A single turn carries every row of the set below to another of its rows. Some are shown first; where does it send the rows asked next?
Zatuv: [  8   8  22  33 -15   6 -17 -10 -11  47  -1  60 -35  -2  -1  14]
kud: [ 15  10 -14   4 -44 -15  -1  -9  -5 -41  -1 -22 -14  -6 -21 -10]
mogi: [  7  24 -17  20 -31 -14 -18 -14   7 -41  -2  -7 -48  -6 -30  -5]
tubup: [ 12  24   2   4 -38 -16  27  -3  -7 -20 -32  57  25   4   4  -1]
tazem: [ -1  30  -6  30 -27 -13 -18   4  -2 -45  -3  -7 -48  -5 -28 -19]
noton: [-21   6  11  57  -9 -19  -7  11  -8  42  -1  18   5  26 -22  19]
Teveb: [ -5  46   4  33 -19 -13   3   1   4 -23 -34  77 -22   3  -7  -3]
Peve: [  1  11  21   4 -25  -2   2  -5 -17 -59  40   6 -25   8   5   1]
tas: [  5   8  15   0 -27  -3   3 -14 -12 -57  39   6 -25   6   3   9]
Nam: [ 16  27  -9   4 -36 -17  18 -20   7 -17 -32  66   8   2  -3  13]
fid: [-14   0   6  47 -15 -20  -1   2  -8  44  -2  15  15  25 -20  24]
pifa: [ 15  15 -21   8 -40 -16 -10 -19   6 -40  -1 -13 -31  -7 -26  -1]
lukuv: [ -1  25   0  26 -30 -12 -10  15 -13 -47  -2 -16 -31  -3 -23 -27]
Sazo: [  7  15  -4  14 -39 -13  -1  10 -14 -45  -1 -24 -13  -4 -18 -23]
dabi: [ -4  19  19  13 -18  -2  -8  -9 -11 -59  39  15 -43   7  -1   4]
mif: [-16   5   4  53 -12 -20  -8  -3   0  44  -1  22   0  24 -24  29]
sapun: [-14   1   3  47 -16 -20  -4  -4  -2  44   0  17  10  24 -22  29]
sug: [  6  10  11   1 -26  -3  -3 -21  -6 -56  40  11 -34   6   1  13]
suvir: [ 20  -8  22  11 -30   5   1 -10 -20  49   1  44   1  -2   8  15]
gefe: [-20   2  11  52 -13 -19  -2  10 -10  42  -1  14  13  25 -19  20]
fud: [ -3  15  23  11 -21  -2  -2  -2 -16 -60  39   9 -34   7   3  -1]
Fozud: [-20   8   7  57  -8 -19  -9   4  -3  42  -1  21  -2  25 -23  24]
tun: [  1  12  33  40 -12   9 -14   9 -22  43  -1  56 -30   0   2   0]
megag: [  2   5  39  34 -19   9  -5  18 -33  41   0  47 -10   0   8  -7]
kina: [ 18  -2  16  19 -25   5  -9 -19  -9  50   0  55 -19  -3   1  22]
nokam: [  2  16  13   8 -20  -3  -7 -17  -5 -57  39  15 -44   6  -2  11]
motob: [  1  33  13  19 -31 -13  23  17 -16 -25 -33  58  20   5   5 -16]
vavov: [ 13  -6  32  20 -27   7   3   9 -32  44   1  41   5  -1  12   1]
sipev: [ -7  44  15  33 -20 -12  11  19 -11 -25 -34  68  -4   5  -1 -16]
Gogu: [  7  39  -7  18 -26 -16   7 -20  13 -18 -33  77 -15   1  -8  12]

mogi -> pifa
Peve -> fud
Now these:
megag -> tun
sipev -> Teveb
fid -> gefe

